In the data rows, zero lies at 7.5, halfway between 7 and 8.
Some points:
tensor([12,  8, 11, 13, 11, 10,  4,  2,  2,  9,  2, 13,  9,  5,  6,  5, 10,  9,  8,  8,  7, 11,  3,
         6])
tensor([ 6,  7, 10,  6,  8,  6,  7,  7,  8, 12,  8,  7,  8,  6,  9,  7,  7,  9,  6,  4,  7,  4,  6,
        13])
tensor([ 2, 10,  9,  4,  9, 10,  8,  9,  5,  5,  7,  4,  8,  5,  6,  7,  6,  3,  8,  3,  8,  8,  4,
         9])
tensor([ 6,  5, 11,  7,  9,  8, 13,  9,  6,  6,  6,  9,  7,  7,  8,  7,  5,  7,  7,  8,  4,  9,  6,
         9])
tensor([ 3,  7,  7, 10,  8,  6, 14,  9,  6, 12,  6, 10,  1,  9,  9,  8,  5, 10,  5,  9,  6,  9,  8,
         7])
tensor([11,  2,  9,  8,  8,  9,  9, 11,  7,  5,  6, 11, 10,  5,  9, 10,  3,  7, 13, 11, 11,  0, 10,
         8])
tensor([ 7,  8,  7,  8,  7,  7,  5, 10,  6,  8,  9,  9,  5,  9, 12,  9,  6,  8,  9,  7,  7, 10,  6,
        13])
tensor([ 9,  9,  6,  6,  7,  8,  7,  8,  8,  9,  9,  9,  8,  6,  8,  8,  7,  8,  7,  7,  5,  6,  5,
        11])
tensor([ 7,  8,  5,  7, 10,  7,  4, 11,  5,  9, 11,  7,  9, 10, 10,  8,  7,  5,  5,  8,  8,  5,  6,
         8])
tensor([ 4,  6,  7,  7,  6,  5,  5,  4,  3,  2,  6,  8,  7,  8,  7, 10,  8,  8,  9,  8, 13,  8,  2,
         8])
tensor([ 8,  6,  8, 13,  3,  1,  5,  4,  5,  4, 12,  5, 10,  4,  6,  6,  5, 12,  4, 10,  9,  9,  4,
         4])
tensor([ 7,  5,  9, 12,  3,  9,  9,  6, 10, 10,  8,  7,  7, 12,  9,  8,  6,  7,  8,  9,  7,  8,  7,
         6])
tensor([ 5, 11,  7,  8,  3,  7,  7,  9,  7,  5,  8, 11,  6,  7,  6, 10,  4,  7,  5,  5,  7,  7, 11,
         5])
tensor([ 6,  8,  9,  9,  6,  8,  9,  6,  9,  9,  6,  4,  7, 11,  9,  9,  8,  6,  9, 12,  7,  8,  8,
         7])
tensor([10, 10,  9, 11, 12, 11, 10, 12, 10,  5, 11,  4, 12,  8, 10, 10,  9, 12,  6,  8, 10, 11,  5,
        11])
tensor([ 5,  8, 11,  5, 13,  3,  4,  8,  7, 11,  4,  6,  8,  6,  8, 10,  6, 10, 11,  5, 11, 10,  7,
         2])
tensor([ 9, 11,  5,  5,  5,  3,  6,  9,  5,  8,  7,  8,  9,  6,  7,  5, 10, 10, 10,  6, 10,  6,  7,
         9])
tensor([ 7,  9,  7,  6,  4,  6,  6,  8,  4,  9,  6,  8, 11,  9,  9,  5,  6, 11,  8,  5,  8,  8,  8,
        11])
tensor([10,  9, 11,  6,  5,  7,  8,  6,  7, 10, 14,  7, 10,  3,  9,  9,  7,  0, 12,  7,  2, 10,  6,
         6])
tensor([ 8,  0,  2,  5,  8,  2,  8,  5, 10,  6,  3,  9, 13,  9, 10,  9,  8,  5,  5,  3,  6, 11,  7,
         8])
tensor([11,  3,  4,  9,  9, 10,  5,  7,  8,  7,  9,  2,  1,  6,  0, 14,  6, 11, 11,  4,  3,  7,  8,
         8])
tensor([ 4,  9,  3,  8, 11, 11,  5,  5,  7,  5,  9, 10,  9,  6,  9,  9,  7,  7,  3,  9,  5,  6, 10,
         5])
tensor([13,  9,  5,  8,  9, 10,  4, 13, 10,  7,  6,  8,  5, 10, 10,  1,  2,  6,  6,  4,  9,  9,  4,
         2])
tensor([ 8,  8,  4,  8,  6,  7,  8,  8,  7,  9,  6,  4,  7, 11,  6,  8, 11,  8, 13, 11,  5,  9,  9,
         8])
tensor([ 9,  8,  5, 10,  7,  7, 11,  8,  7, 12, 10,  8,  9,  7,  3,  5,  6,  3,  7,  9, 11,  7,  9,
         8])
tensor([ 9, 12,  9,  5, 11,  5, 12,  6,  5,  3, 10,  9,  9, 13,  4,  5,  4, 10,  8,  6,  2,  3,  6,
         7])
tensor([ 5,  8,  7,  4,  3, 14, 10,  7, 11,  9,  7, 10,  9,  3,  9,  6,  9, 13,  9,  6,  6,  9,  8,
         6])
tensor([ 6,  9,  7,  8,  5,  9,  6,  8, 10,  9,  8, 12,  6,  9,  3,  8,  9,  4,  6, 10, 11,  8,  8,
        10])
tensor([ 4,  6,  7,  9,  9,  8, 10,  9, 10,  7,  8,  7,  6,  7,  7,  5, 10,  6,  8, 10,  8,  7,  5,
         6])
tensor([10,  9, 10, 12,  3,  7,  8, 12,  4,  7,  3,  4,  6,  8,  8, 11, 15,  5,  4,  4,  5,  4, 10,
         6])
tensor([ 5,  9,  8,  8,  6, 10,  9,  8, 10,  7,  6,  7, 11,  5,  6,  8,  7,  7,  5,  7,  8,  8, 10,
         6])
tensor([11,  9, 10,  3,  8,  8,  8,  6, 10,  9,  8, 10, 10, 11,  3, 12,  7,  6,  4,  7, 11, 10,  9,
         9])
tensor([12,  8,  9,  1,  7,  7,  9,  0,  9,  6,  9,  6,  1,  8, 13,  8,  9,  9,  5,  6, 12,  5,  6,
         6])
tensor([ 6,  5,  8,  7,  7,  6,  9, 10, 12,  6,  8,  9,  6,  5,  3,  3, 13,  7,  5,  9,  7,  6,  4,
         7])
tensor([11,  7,  4,  4,  9,  7, 12,  8,  4,  4,  8,  6,  5,  2,  8,  5,  6,  6,  6, 10,  9, 13, 14,
         9])
tensor([ 7,  7,  6,  5, 10,  8,  5,  9,  6, 10, 11,  9,  7,  6,  9,  8,  8,  7,  6,  9,  5,  8,  6,
         9])
tensor([ 7,  6,  4,  9,  5, 13,  8,  5,  8,  6,  5,  3,  8, 13,  7,  7,  8,  8, 12,  7,  7,  7,  7,
         6])
tensor([ 7, 13,  6, 13, 13,  4,  6,  2, 12,  7,  5,  6,  6,  5, 10,  6,  6,  6,  9,  5,  8,  5, 10,
        12])
tensor([ 8, 10, 10,  5,  8,  4,  3, 11, 12,  4,  7, 11,  7,  7,  8,  8,  8,  9, 10, 11,  3,  9, 10,
         7])
tensor([ 8,  4, 10,  5,  6, 10,  3,  7,  7, 10,  4,  0,  7,  8,  5,  5,  6,  9,  4, 14,  5,  5, 11,
         8])
tensor([ 5,  2, 12,  9,  9,  9,  5,  7,  6,  6, 13,  9,  7, 11,  8,  2, 11,  7,  9,  3, 10,  9, 15,
         7])
tensor([ 6,  8,  5,  8,  9,  7, 10,  9,  7, 11,  9,  7,  8,  9,  9, 10, 12,  9,  8, 10,  9,  5,  9,
         1])
Along one direction, these points spread out more than along any other. How far along it is each point below, from 0 to 99? The average is 50, and the first point in the table lies past the average. One standard deviation of the points above along it is 16.
tensor([ 7,  5,  9, 12,  3,  9,  9,  6, 10, 10,  8,  7,  7, 12,  9,  8,  6,  7,  8,  9,  7,  8,  7,
         6]) 25
tensor([10, 10,  9, 11, 12, 11, 10, 12, 10,  5, 11,  4, 12,  8, 10, 10,  9, 12,  6,  8, 10, 11,  5,
        11]) 55
tensor([ 5,  2, 12,  9,  9,  9,  5,  7,  6,  6, 13,  9,  7, 11,  8,  2, 11,  7,  9,  3, 10,  9, 15,
         7]) 47
tensor([ 6,  7, 10,  6,  8,  6,  7,  7,  8, 12,  8,  7,  8,  6,  9,  7,  7,  9,  6,  4,  7,  4,  6,
        13]) 63
tensor([ 5,  9,  8,  8,  6, 10,  9,  8, 10,  7,  6,  7, 11,  5,  6,  8,  7,  7,  5,  7,  8,  8, 10,
         6]) 43
tensor([ 6,  8,  9,  9,  6,  8,  9,  6,  9,  9,  6,  4,  7, 11,  9,  9,  8,  6,  9, 12,  7,  8,  8,
         7]) 26
tensor([12,  8, 11, 13, 11, 10,  4,  2,  2,  9,  2, 13,  9,  5,  6,  5, 10,  9,  8,  8,  7, 11,  3,
         6]) 70
tensor([ 6,  9,  7,  8,  5,  9,  6,  8, 10,  9,  8, 12,  6,  9,  3,  8,  9,  4,  6, 10, 11,  8,  8,
        10]) 43
